(in the rows, 128 means zero)
Families of rows that turns and mirrors carry onto each other, the same ones carrying the whole set onto itself: the rest of each named row's family, in list order
7 families of 4 rows
K_587: [148 124 132 102 142 163 110 152 134 131 178  73 119 134 133 119 140 109
 121 142 138 131 118 132 110 101  98 131]
K_490: [140 124 148 109 141 159 119 164 134 119 187  79 121 137 134 118 143 109
 126 150 133 121 118 141 107 105 101 133]
K_642: [143 129 134  84 141 149 121 153 142 132 154 123 123 128 135  88 124 102
 127 144 105 127  97 120 137  97 120 123]
K_434: [144 126 133  82 154 153 120 165 134 138 164 103 120 122 142  98 127 108
 131 136 109 124  88 111 135  97 107 141]
K_768: [146 110 151 115 112 127 148 147 140 136 151 141 154 104 117 143 140 130
 126 121 133 142 134 159 134 125 114 136]
K_624: [148 127 132  98 148 160 115 155 143 142 171  78 125 129 129 115 148 110
 133 145 132 131 116 122 110 104  96 134]
K_988: [140 103 143  94 127 119 136 152 124 100 172 125 123 100 133 158 113 119
 135  95 142 121 108 146 135 140 126 124]
K_646: [135  98 142 126 108 133 160 147 140 135 150 138 136 110 118 144 152 130
 112 113 121 129 111 149 137 129 107 133]
K_741: [150 110 127  85 119 111 152 150 120 110 178 121 125 100 132 168 116 119
 141 111 142 117 100 144 128 129 116 123]
K_429: [142 122 125 101 142 155 124 139 132 127 187  98 113 141 127 122 140 105
 118 148 136 134 123 129  99 120  86 133]
K_579: [147 128 140  95 147 153 121 155 134 142 183  81 121 137 136 122 148 104
 126 132 146 130 123 125 105 102 100 118]
K_239: [136 109 140  90 127 125 147 166 118 106 171 135 118 101 140 154 109 117
 126  99 153 122 110 140 131 139 119 132]
K_818: [144 120 149  90 156 152 127 150 133 120 169 113 126 127 141  94 117 107
 134 148 100 127  87 135 135  97 112 134]
K_801: [141 104 136  99 120 119 139 158 130 111 174 130 125 102 127 162 119 120
 132 101 152 113 118 145 138 141 119 124]
K_404: [141 135 144  91 150 144 140 164 125 138 155 113 122 116 132 105 133 107
 133 142 109 109  77 119 132  92 111 132]
K_237: [131 110 143 119 109 134 141 136 144 127 143 139 145 109 127 155 142 129
 126 128 134 146 136 138 135 126 123 135]
K_297: [130 106 147 125 105 127 142 147 146 122 155 140 155 104 125 147 145 126
 124 115 126 130 128 153 138 126 119 134]
K_104: [143 119 148 126 115 135 157 148 148 125 144 143 130 118 127 141 158 125
 118 109 121 141 121 147 129 130 117 131]
K_872: [149 111 134 108 127 125 133 159 123  97 181 123 122  99 142 162 115 122
 122  92 128 129 105 147 133 136 121 122]
K_851: [148 120 136  89 148 148 121 164 130 143 165 126 135 127 139  95 127 104
 126 138 106 133  78 116 128 101 113 136]
K_942: [146 109 136  87 125 119 137 161 124 107 172 130 112  99 130 155 109 123
 123  98 131 125 120 132 132 137 138 136]
K_852: [146 122 127  95 133 146 127 147 130 132 178  76 119 138 126 113 149 115
 127 140 131 134 112 132 103 117  79 132]
K_502: [153 131 153  86 139 142 137 173 126 139 160 117 116 123 134 104 132 115
 130 149 110 125  86 126 140  88 129 128]
K_206: [139 115 133  86 123 109 134 155 103 114 188 126 126  96 131 161 113 122
 133 120 135 130 109 133 133 136 120 120]
K_916: [147 121 142  89 149 157 126 162 139 128 164 112 128 119 136  97 125 100
 132 144 104 127  87 114 134  90 112 136]
K_581: [136 108 152 126 112 135 145 145 143 120 160 135 154  96 130 157 146 119
 129 118 117 146 123 149 140 121 115 122]
K_592: [138 101 141 113 106 126 146 146 146 129 150 145 147 104 124 146 139 120
 129 114 131 131 118 158 147 137 120 135]
K_50: [146 128 143  97 135 155 104 156 128 130 179  85 115 142 121 125 143  99
 122 146 144 125 121 120 110 114 107 129]

Which other rows belong to the same family as K_404? K_646, K_741, K_852
Which other rows belong to the same family as K_104? K_429, K_502, K_206
Which other rows belong to the same family as K_851? K_768, K_579, K_239
Which other rows belong to the same family as K_916? K_587, K_988, K_297

